One turning vector, and how many steps it has turned
The counts run from 0 to 364.
3, -2, 11, -4, -23, -21, 5, -1, 2, 1, 17, 0, 3, -6, 6, 5, 4, -24, 17, 0, 7, -1, -4, 4, -11, 11, -6, 1, -10, -2, -9, -2, 4, -15, -7, 8, -7, -11, -14, -10, 1, -6, 9, 10, 5, -7, -13
191
-6, -1, 5, -5, -17, -23, -1, -1, 1, 7, 9, 6, 0, -8, 5, 9, 0, -24, 16, 9, 8, -2, -2, 5, -6, 5, -1, -1, -9, 2, -6, -2, -1, -19, -5, 9, -9, -12, -15, -12, -2, -4, 13, 9, 10, -9, -11
192
5, -1, 15, -9, -16, -15, 9, -5, 9, -1, 9, 7, 1, 7, 4, 5, 7, -18, 24, -3, 6, 3, -2, 7, -4, 16, -2, 13, -9, -5, -9, -1, -3, -5, -8, 4, -11, -5, -14, -12, 7, -9, 7, 6, 4, -16, -14
181
-5, 8, 17, 2, -12, -24, -4, 5, 5, 0, 6, -2, -2, -5, 0, 11, 3, -17, 28, 6, 1, 6, -11, 14, -5, 14, 11, 2, 0, -1, -12, -8, -5, -8, -5, 4, -4, -6, -13, -2, -5, 2, 14, -1, 0, -15, -9
35
0, 3, 12, -18, -21, -22, 0, -1, -3, 10, -4, 0, 11, 3, 3, 8, -2, -21, 14, 7, 9, -4, -1, 3, -4, 7, -1, -4, -14, -6, -3, -6, -9, 0, -7, 13, -9, 1, -18, -4, -1, -5, 12, 3, 9, -14, -6
257
4, 1, 13, -8, -15, -17, 4, -4, -6, 8, -9, -7, 13, 2, 0, 7, 8, -10, 21, 1, 8, 11, -12, 2, -7, 16, -2, 3, -17, -5, -5, -9, -10, -3, -8, 6, -16, -7, -17, -14, 0, -4, 14, 7, 4, -7, -6
230
-2, 8, 16, -2, -8, -23, -3, 0, 2, 9, 5, -3, 0, -5, -1, 17, 7, -15, 31, 2, 0, 5, -9, 12, 6, 9, 7, 7, -5, 2, -11, -3, -7, -12, -12, 10, -3, -4, -9, -8, 5, 5, 11, 4, 2, -14, 0
227
6, 6, 13, -10, -22, -21, 7, 8, -3, 0, 2, -3, 9, -2, -3, 3, -8, -15, 13, 3, 10, -3, -3, -1, -9, 11, -6, -6, -10, -9, -7, -12, -8, 1, -15, 15, -6, -7, -18, -2, -4, -6, 10, 3, 2, -8, -15
30
8, 8, 17, -16, -22, -26, 5, 4, -1, 0, 8, -1, 6, 2, -3, 0, 2, -10, 15, 0, 9, 2, -2, 2, -7, 10, -6, -1, -10, -9, -5, -6, -6, 0, -14, 16, -4, -1, -20, -3, -3, -7, 10, 2, 2, -14, -14
118
-2, 1, 18, -2, -4, -14, 4, 4, 0, 10, 4, -2, 4, 5, 2, 14, 3, -16, 24, 2, 3, -5, 0, 11, 2, 13, 3, 5, -18, -2, -11, -4, -6, 1, -18, 11, -10, -1, -12, -3, 16, -1, 9, 11, 7, -16, -4
154
5, 4, 17, -15, -18, -14, 0, 0, 5, 3, 13, -1, 3, 0, 4, 7, 2, -22, 16, -2, 3, -4, 3, 6, -10, 16, -2, -6, -12, -2, -7, -6, -7, 9, -13, 9, -3, -3, -14, -7, 5, -1, 13, 6, 5, -16, -12
14
-9, 3, 11, 5, -9, -25, -2, 6, -2, 3, 4, 0, -3, -10, -2, 16, -4, -18, 24, 6, 0, 2, -11, 10, 3, 8, 5, 1, -7, -3, -10, -8, 0, -17, -12, 12, -6, -5, -7, -1, 3, -1, 9, 10, 9, -10, -5
122
2, 3, 17, -7, -13, -18, 13, 3, -3, 14, 8, 4, 2, 1, 2, 11, 4, -17, 20, 1, 9, -1, 3, 5, 2, 5, -3, 9, -18, -2, -8, 4, -1, -10, -19, 13, -12, -6, -15, -5, 11, -9, 4, 9, 8, -14, -3
137
-2, 0, 7, -10, -14, -20, -3, -8, 5, 11, 9, 3, 5, -8, 8, 11, 10, -23, 22, 4, 5, -1, -3, 6, -8, 11, -4, 2, -11, 4, -7, -3, -9, -10, -2, 3, -5, -9, -16, -17, 5, 5, 13, 4, 7, -11, -7
87
0, 4, 18, 3, -21, -24, 2, 6, -7, 3, -4, -8, 5, -7, -1, 7, -1, -13, 19, 3, 3, 7, -17, 3, -8, 15, 9, -1, -10, -6, -11, -12, -6, -6, -5, 4, -9, -12, -14, -2, -7, -7, 16, 3, 1, -4, -9
124
0, 9, 14, -10, -11, -20, 1, 9, -9, 5, 1, -6, 10, 2, -6, 9, -3, -12, 17, 6, 7, -2, 0, 2, 0, 6, -3, -4, -15, -6, -7, -7, -5, -2, -22, 20, -7, -1, -17, -5, 5, -4, 13, 12, 8, -9, -7
144
4, 7, 15, -10, -17, -19, -3, 4, -6, 1, 0, -12, 13, -1, -3, 7, -1, -13, 19, 4, 6, -2, -11, 3, -7, 16, 0, -10, -12, -5, -6, -15, -11, 3, -12, 14, -6, -4, -18, -5, -3, 2, 20, 5, 2, -5, -9
239
3, -2, 18, -2, -15, -13, 4, 4, -4, -3, 2, -3, 2, 3, -1, 4, 1, -15, 17, 1, 3, 3, -6, 7, -11, 18, 3, 4, -15, -10, -8, -11, -1, 3, -13, 6, -15, 0, -15, -3, 1, -8, 14, 11, 3, -16, -14
197
0, 12, 18, -9, -11, -24, 1, 2, 1, -3, 1, -2, 4, 4, -8, 3, 5, -7, 21, 2, 5, 8, -6, 3, -2, 10, 1, 6, -6, -10, -7, -8, -6, 4, -14, 11, -6, 5, -19, -3, 0, -4, 13, 6, 1, -17, -13
205
-2, 8, 15, -11, -15, -28, -3, 2, 0, 3, -3, -10, 12, 6, 0, 9, 0, -11, 29, 6, 6, 6, -11, 9, 7, 8, 12, 2, -3, -3, -7, -9, -8, -8, -6, 14, -4, -2, -12, -3, -3, -2, 12, -3, 4, -10, -2
2
5, 2, 17, -5, -19, -15, 4, 4, -1, -2, 13, -1, 3, -4, -1, 8, -3, -18, 16, -3, 3, -2, -1, 8, -11, 21, -6, -6, -15, -8, -11, -10, -2, -1, -16, 13, -4, -5, -10, -3, 0, -4, 9, 9, 2, -11, -15
102
1, 9, 15, -4, -15, -21, 0, 4, 1, 8, 14, 7, -2, -14, -3, 19, 1, -22, 20, -3, 2, 0, -2, 6, 0, 15, -8, 0, -14, -6, -10, -8, -4, -8, -15, 11, 2, -3, -10, -6, 5, 1, 4, 10, 3, -16, -8
112
-4, -2, 15, -1, -20, -21, -4, 1, -4, 3, 2, 0, 3, -8, 9, 15, 1, -23, 24, 3, -3, 4, -16, 11, -2, 13, 7, 3, -9, -2, -8, -3, 4, -10, 0, 8, -9, -5, -6, -5, -3, -2, 11, 8, 8, -16, -1
26
5, -1, 18, -11, -13, -13, 2, -1, -2, 6, 15, -2, 5, 2, 3, 8, 2, -19, 16, -1, 4, -7, -1, 9, -13, 15, -4, -3, -16, -1, -8, -1, -1, 2, -17, 13, -8, -4, -12, -10, 4, 3, 17, 11, 6, -13, -10
312
-2, 2, 13, -10, -23, -19, 5, 3, -7, 11, -8, -6, 13, 2, 6, 7, -6, -20, 17, 7, 11, -6, -4, 1, -2, 6, 4, -3, -14, -5, -7, -7, -8, -4, -8, 9, -9, -9, -16, -1, 0, -7, 15, -1, 9, -4, -2
169
-1, 6, 13, -3, -14, -28, 4, 3, -3, -1, -10, 1, 7, 2, -2, 4, 3, -9, 22, 5, 9, 10, -13, 1, -1, 9, 2, 9, -6, -8, -5, -10, -6, -12, -4, 6, -11, -6, -19, -7, -5, -11, 9, 1, 1, -9, -11
116
6, 11, 18, -5, -14, -20, 6, 7, -3, 3, 0, -5, 6, 3, -3, 0, 3, -6, 22, 4, 7, 3, -5, 3, -8, 13, 1, 1, -8, -4, -10, -13, -14, 3, -16, 8, -5, -8, -23, -5, 1, -2, 17, -1, -1, -2, -15
222
-3, 10, 6, -7, -11, -29, -3, -3, -2, 0, 2, -2, 2, -5, -6, 6, 10, -9, 23, 6, 6, 11, -12, 4, -5, 10, -1, 1, -4, -1, -8, -10, -9, -12, -9, 7, -5, -2, -20, -17, -3, 0, 16, 5, 2, -11, -11
45
3, 5, 18, -10, -18, -18, 3, 5, -9, 13, 0, -3, 9, 0, 0, 11, 2, -18, 13, 1, 4, 1, -3, -1, -3, 9, -4, -1, -19, -7, -4, -4, -1, 0, -17, 12, -13, 1, -13, -1, 0, -6, 10, 13, 11, -16, 1
48
-6, 9, 9, -6, -9, -27, 0, 1, 3, 14, 1, 3, 0, -6, 1, 12, 5, -15, 21, 8, 7, 2, -4, 6, 3, 2, 3, 5, -7, 5, -10, -6, -12, -19, -9, 9, -4, -8, -18, -11, 3, 1, 11, -2, 4, -8, -3
298
-1, 1, 17, 0, -11, -20, 0, 1, 1, -6, 10, -2, 3, 2, 0, 13, -4, -17, 27, 0, 1, -1, -5, 14, 4, 15, 3, 3, -6, -8, -9, -10, 0, -6, -12, 18, -3, -2, -4, -1, 8, -2, 4, 11, 5, -17, -11
260
0, 4, 18, 1, -15, -20, 2, 7, 0, 12, -2, -9, 4, -3, 3, 15, 0, -13, 29, 4, 5, 4, -13, 6, -1, 15, 8, 2, -8, 2, -11, -9, -11, -9, -5, 6, -5, -14, -12, 1, 2, 1, 13, -3, 2, -5, -2
316
-2, -1, 19, -8, -12, -12, 1, 4, 0, 13, 0, -1, 8, 2, 3, 13, 3, -16, 16, 6, 4, -6, 2, 7, -5, 11, 3, -1, -19, -3, -6, -6, -10, 5, -17, 9, -14, -2, -15, -2, 10, -4, 16, 7, 9, -15, -4
153
4, 3, 16, 1, -10, -17, 5, 5, 3, -1, 14, 7, -3, -6, -3, 10, 1, -17, 20, 1, 6, 1, 1, 5, -7, 13, -8, 0, -13, -1, -13, -10, -6, -9, -18, 10, -2, -10, -17, -10, 7, -4, 9, 9, 0, -9, -17
199
